Each row is where one point has got to under a steady rotation. How many steps took it there?
The counts run from 0 to 259.
[  2  -6   3  -3 -23 -18 -13  15  17   0  13  -6   2   6  -2   1  -3 -20
  10 -15   0 -32  32 -17  41 -16  22 -33 -12 -56  13   3 -20   7  -1 -24
 -34 -11   4  29  12  36  -9 -14  -8  -9  14]
191
[  0   8   7  -9   9  -6 -26   3  10   0  -3 -28  26 -11   9   3  -1 -49
  -2  -3 -18 -25  15 -25  46   3   1 -16 -19 -34  26  -7   3  -2  20 -12
 -16   1  32  34  -2  28  15 -14   1   5  36]
36
[ -1 -32  27 -23   7  -8 -10  22 -11  30  16 -15   2  -3  -1  -4 -21 -44
 -16 -12 -23 -18  -5 -31  11  -3 -20  32  -7 -11  14  -3  26   0  28   7
 -34  25  17 -11   6   5  22   2   8  17  16]
206
[ -9   4  31 -23  -9   9   7  15  11  25  11   5   7   1 -18  -1  -7 -16
  18 -17  22 -28  33 -25  10  -8   1 -33 -22 -22  24 -10  -5  15 -28  -1
 -43 -11 -10  11  -6  54   1  -1  -6 -20  -1]
61
[-20 -17  -3  -4  15  21   5   2 -17  18  21 -25 -17  -3   3  -6 -16   7
 -19 -12  -8 -13 -22 -21 -37  14 -19   8 -32  31   7  14   1  23  -7  14
 -31  13  -1 -25  17 -25  36  31  16  -3   1]
219
[ -4  40  30  21 -13  11 -29   7   9 -21   1 -22   3 -11  -1  -5  -6  -6
   6 -29 -31   8  -8 -12  34   0 -20 -23 -27   2   1  20   3  29   7 -24
 -34  -9  34   1  35  13  16  -1  12  -8  -6]
235
[  0   4 -14  -6  12  -1  10 -23  27   8 -28   9  10 -14   0  -9 -10  11
 -10 -10 -34   9  -4  30  54 -35  -1   6   1 -24 -11 -18 -16   1  10  39
 -17   3  12  -8  12  16  35 -21 -18 -28   0]
136
[  3 -29   0  -6  -1 -26   6  -5   2 -15  21  -4 -37   7  -7 -12  -1   0
  16  16  21 -23  14 -29 -36  19  14  -8  -4 -27   3  24 -14  -8 -21 -40
 -16  -5 -40  -5   7  -3 -24  26   0  19  20]
43
[ -6  19  25   7   9   6 -15 -10  -9  -5   0 -26  -5 -16   3  -1  -1   4
   0  -9 -27  29 -42  -1 -33  24 -32  12 -26  37   7  19  17   7  10  -1
 -15  10  19 -32  15 -23  36  16   8  15   2]
89
[ 14  -6  53  11  -2  -6  14 -16 -10 -21  33  11  -5 -11  26 -16  -9  -9
  -7 -18 -22  38 -30  20  -1  -9 -14  28  -4  31  -8   3  -4  -9  14  27
  -9  24  12 -23   0   4  11 -20   7  29 -23]
120
[ 18 -49  -1 -19  32 -20  32 -18  11  18  16  16  -7   6  -7  -4  -5 -22
 -14  20  20 -19  29 -26 -15  -2   9  22  -2 -24  21 -14 -15 -18  -7  18
  -5   5 -28  22 -38  13  -7  -2  -1  10  25]
17
[-11 -13 -24 -12   2  -5 -17  -5   3  10 -27 -23 -33  -8 -18 -10 -14  21
   4   3 -13 -13 -18 -16 -23  10 -17   1  -6 -16  -9  23  10   8  -1 -21
 -27   0 -22 -39  40 -23  22  35  -5 -11  21]
63
[-21  20 -22  -5  19  24 -20  -5   3  -4  -2 -49   8  -8   6   7   9   0
   0  -3  -4 -25  -7 -18 -13  28   2 -40 -47   4  28   1 -11  25 -14  -8
 -17  -6  17  14   5  -7  34  23   6 -14  28]
49
[ -5  15  17   9  22  22  -5 -17  -7  -4   3 -18  -4 -20   1  -9  -9  10
 -12  -5 -20  20 -36  -6 -28  21 -36  17 -27  46   3  14   9  13   4  15
 -11  11  14 -27   8 -22  37  19  16  10   2]
249
[ 11  36  43  11 -23  -3 -12   0  26  -1 -15  16   5  -8 -21  -7  -1   9
  27 -20  -3  17  16   6  32 -18 -13 -24  -8 -23   2  10  -2   7  -7 -17
 -27 -21  10   7  15  46  -1 -16 -14 -23 -20]
96
[ -1  11 -20   4  20   8   2 -28  20   4 -45  -3 -23 -16 -28 -17  -8  43
  -3   6 -13  16 -21  -7 -14  -2 -33  10  -7   6 -14  21   7  11  -7   0
 -15  -8 -15 -35  28 -24  32  27  -4 -25   6]
253
[  9  -9 -42   2  30  -6  12 -27  24  -4  -4 -12  -3   1  -8   8  16  13
  -2  24  22 -24  22 -18 -17  17  24 -19 -19 -25  28  -5 -34  -2 -25  -3
   5 -13 -16  36 -29  -1   3  10  -4 -11  32]
18
[ 33   2   2   7  15 -33  -2 -22  28 -10  -8   5  14  -4  -6   9  19 -12
  13  22  -1  10  18   5  10   6  13   2   5 -46  22  -8 -18 -32  10  -9
  16  -6   7  38 -36  21 -10 -22 -18  13  25]
152
[  3  40  34  -3  15  13  -9  -9  21  23 -28  -2  34 -20 -20   5  -4  -7
   6 -15 -20  21  -1   7  29 -13 -30   1 -23  -8  23 -12  17   5  12  18
 -17  -2  39   8  -6  30  31 -15 -11 -18  -4]
101
[  7 -31  -9 -11  -7 -27 -11   3   4  -7   4 -12 -10  -5  19  -8 -12 -26
 -14 -10 -44 -15  -5   4  50 -25   9  13  12 -42 -12  -1   0  -7  36   3
 -27  25   8  -8  27  -1  17 -19  -9  11  24]
171
[ 15 -19  15  19 -12 -11  32 -15  10 -40  52  14 -17   6  28  -9   2   2
  -5 -13   1 -10  17   8  19 -19  37 -20  -6  -2  -7   3 -53   4 -15   6
 -20   7 -13  17  -5  15 -15 -21   9   6 -17]
0
[-23 -19  -4 -13  -4  19  -2  15 -12  14  16 -23 -12  -2  12  -9 -23  -3
 -15 -31 -25 -34 -12 -17  17 -15  -1 -10 -23   4  -1   6  -1  33   2  17
 -50  13   6 -23  38  -5  42  15  11 -12  -2]
210
[  3   4  31   5 -11   4  -9   7  -6 -11  52 -25  17   3  19  13   9 -42
   4 -14   4 -23  13 -20   6  14  16 -27 -37  -7  32  -3 -21   9  -5 -17
 -22   8  22  38 -14  24  -4 -13   9  16   4]
195
[ 13 -15   5 -12   7  -8  28 -17  22   9  19  18  14   4   7   5   4 -12
   1   1  16 -12  30  12  27 -23  28 -15 -10 -28  19 -29 -36  -6 -12  32
 -12  -2  -6  31 -31  39   3 -32 -15 -12   2]
156
[ 20  36  -7  34   4 -20 -14 -36  31 -28 -39  -2  -5 -13 -21   1  18  33
  17  12 -12  38 -13  21  -6   7  -7  -9  -5 -20  -2  21 -15 -13   2 -24
  11 -24   5   6   4  -6   5   1 -20 -10   3]
118
[  8 -48  13 -15  -5 -22  27   1   3  -8  35  15 -24   7  14 -18 -19 -24
  -7  -7  -1 -27  24 -15  28 -26  20  10  12 -29 -10   1 -20  -4  -5   6
 -37  15 -29 -10   8  21 -10 -12   5  12   5]
21
[ -3 -22 -27   5  28   1  13 -32  -8 -16  17 -22   0 -10  31  -4   5   3
 -22   4 -24   6 -35  14 -20  12   6  17 -18  23   5  -6 -17  -8  10  36
   3  29  12  -9 -10 -38  38  -4   5  19  17]
154
[  7 -11  23  11  -5 -11  17  -8   9   0   7  13 -45   3 -29 -12  -8  25
  15   3  21   1   8 -29 -48  10 -15   2  -8   1  -5  31  -7   6 -23 -29
 -19 -10 -43 -20  11  -2 -16  33   4   0  -3]
233
[  3  10 -15   0   1  -9 -20   8  24  25 -41  -8 -13  -9 -41  -4 -11  11
   9  -2  -7 -16  19 -30  19  -8 -17 -11  -5 -47   3  20   8  16   2 -27
 -29 -24   2   1  32   8  15  22 -13 -33  17]
222
[  6  -5 -46  -5  19 -18   5 -26  34  11 -33  -1   6  -6 -13   1  12  17
   1  12  -8 -11  19  11  30 -15  17  -7  -3 -55   8 -14 -22 -11   1  14
  -2  -8  -3  23  -7   8  19 -11 -27 -29  27]
157
[ -1  18   6  26 -10  -6 -25   2  -3 -34  27 -38  -4   2  11  11  18  -7
  13  -5  -1 -14  -2 -22 -18  32  10 -35 -36 -10  25  23 -21  13  -8 -44
 -13 -11  16  31  10   1  -2  10   5  10   8]
204
[ -5 -40  26 -19 -14  -6  16  22  -1  30  26  15 -27   7 -10 -16 -27 -18
   0 -22   4 -28  17 -28   8 -23  -2   9   2 -17  -4   6  -1  12 -10   2
 -49  12 -22 -22  20  21   0   6   3  -5  -6]
211
